In the rows, 128 means zero.
One turn sends every row of this set to another row. A few are shown first. Where does it send the rows asked after them?
K365: [113 147 124 159 119 139 107 143 137 121 134  96 118 143 141 103 139 130
 145 103 119 145 135 128 153 169 143 151 152 140 122 153 120 100]
K976: [132 117 121  82 116 114 152 113 136 153 130 123 133 115 105 113 144 134
 122 128 107  92 147 132 130 127 134 129 114  99  83 123 121 154]
K189: [156 123  99 128 128 158 130 100 120 160 118 111 159 158 154 114 140 162
 129 102 115 114 134 113 101 151 134 140 119 104 125 134 160 140]
K187: [139 141 136  82 131 129 136 118 134 155  96  95 114 143 140 152 131 107
 145 126 116 136 138 129 153 122 162 146 138  97 108 148 153 139]
K961: [109 168  88 103 102 129 110 102  88 124 128 148 127 124  97 120 129 134
 127 103  91 109 128 125 136 151 150 139 130 111 143 121 132 124]
K604: [113 166 128 104 102 140 106 120  90 144  93 117 140 121 122 116 144  72
 131 141 129 138 105 128 148 135 124 125 138 130 156 131 122 138]
K336: [152 126 106 146 147 167 117 149 120 147 118 117 159 138 156 118 169 134
 143 112 140 107 120 132 106 135 124 152 140 127  96 128 144 153]
K611: [150 154 110 144 121 121 134  95 141 141  93 108 119 131  93 127 131 136
 140 126 128 161 125 136 129 107 120 145 136 143 118 118 148 104]
K602: [ 97 162 106 101  94 120 106 101 105 127 132 142 129 121 100 119 124 141
 123 105  80 109 122 137 148 154 143 145 127 115 133 114 133 123]
K185: [138 109 117  88 114 119 153 103 130 155 130 125 131 125 115 114 148 143
 121 127 104  93 147 130 122 117 135 132 108 100  90 124 128 152]
K408: [151 157 108 130 121 111 134  87 145 148  94  98 113 129 105 126 132 131
 144 119 135 162 136 145 145 111 117 136 135 141 111 120 138 107]
K641: [124 115 148  88 122 145 122 165 142 133 136  95 125 146 168 115 150 118
 146 131 120 102 139 140 138 143 124 138 119 126  95 134 110 144]
K799: [117 149 128 141 119 126 113 144 141 125 135  99 118 144 141  95 140 131
 148  91 129 140 137 142 168 168 143 141 147 144 110 151 116 105]
K227: [114 165 112 115  94 145 109 127 117 102 139 132 143 140 135 130 143 133
 151 134 116 139 151 145 134 123  97 132  92 155 132 119 106 136]
K369: [128 148 136  79 129 126 139 118 134 159  96  95 120 135 138 147 135 113
 141 134 124 144 146 129 158 120 153 143 131  98 101 149 148 141]
K546: [158 117 106 151 146 161 115 140 135 142 120 120 156 138 147 117 171 144
 142 118 139 110 121 139  99 134 117 148 141 130 100 131 149 139]
K210: [129 168 117 106  94 141 109 124 114  98 131 133 138 134 139 130 154 143
 153 136 117 141 132 140 130 129  90 135  97 154 132 116 104 130]
K443: [124 105 112 135 102 126 117 120 133 145 114 108 148 113 112  61 134 125
 101 121 124 115 127 128 117 142 105 120 125 139 136 127 113 115]
K135: [169 123 106 112 140 161 101 127 132 152  91  92 139 148 136 136 130 112
 144  97 115 106 112 121 104 155 134 140 154 116 118 117 160 133]
K929: [120 171 105 109 102 152 109 130 103 108 143 136 132 141 136 118 150 142
 154 138 113 128 137 142 119 130  95 136  98 153 136 109 109 131]
K633: [153 118  98 142 136 153 126  96 130 161 117 117 147 157 148 112 144 161
 130 105 118 114 131 112 107 157 140 142 131 104 127 139 165 127]
K936: [102 162 106 107  96 122 110  99  94 123 125 149 121 125 102 122 141 142
 126  99  90 108 117 120 150 161 145 140 127 116 130 118 124 119]
K946: [125 110 113 124 102 120 128 108 135 151 119 106 146 116 114  59 130 124
 102 120 138 116 127 139 133 142 110 113 126 129 122 125 105 117]
K538: [167 113 109 127 142 158 100 128 141 152  92  91 141 150 137 127 139 107
 140 105 125 107 116 124 102 156 129 133 157 120 130 127 159 125]
K311: [108 167 124 104 108 149 101 126  99 153 101 121 133 124 116 112 134  72
 134 149 123 142 112 130 159 128 126 133 140 133 150 119 125 141]
K190: [109 174 117  98 112 151  97 134  87 139  97 115 138 125 131 117 134  82
 133 143 130 138 108 138 141 129 125 135 140 130 160 125 130 132]
K141: [117 125 150  81 119 137 125 158 148 135 135  91 121 148 162 117 141 121
 149 128 117 107 146 138 141 153 122 133 110 127  93 134 111 141]

K961 goes to K190
K135 goes to K336
Now find these:
K604 goes to K210
K799 goes to K946
K538 goes to K546
K369 goes to K141
K611 goes to K365
K311 goes to K227
K185 goes to K187

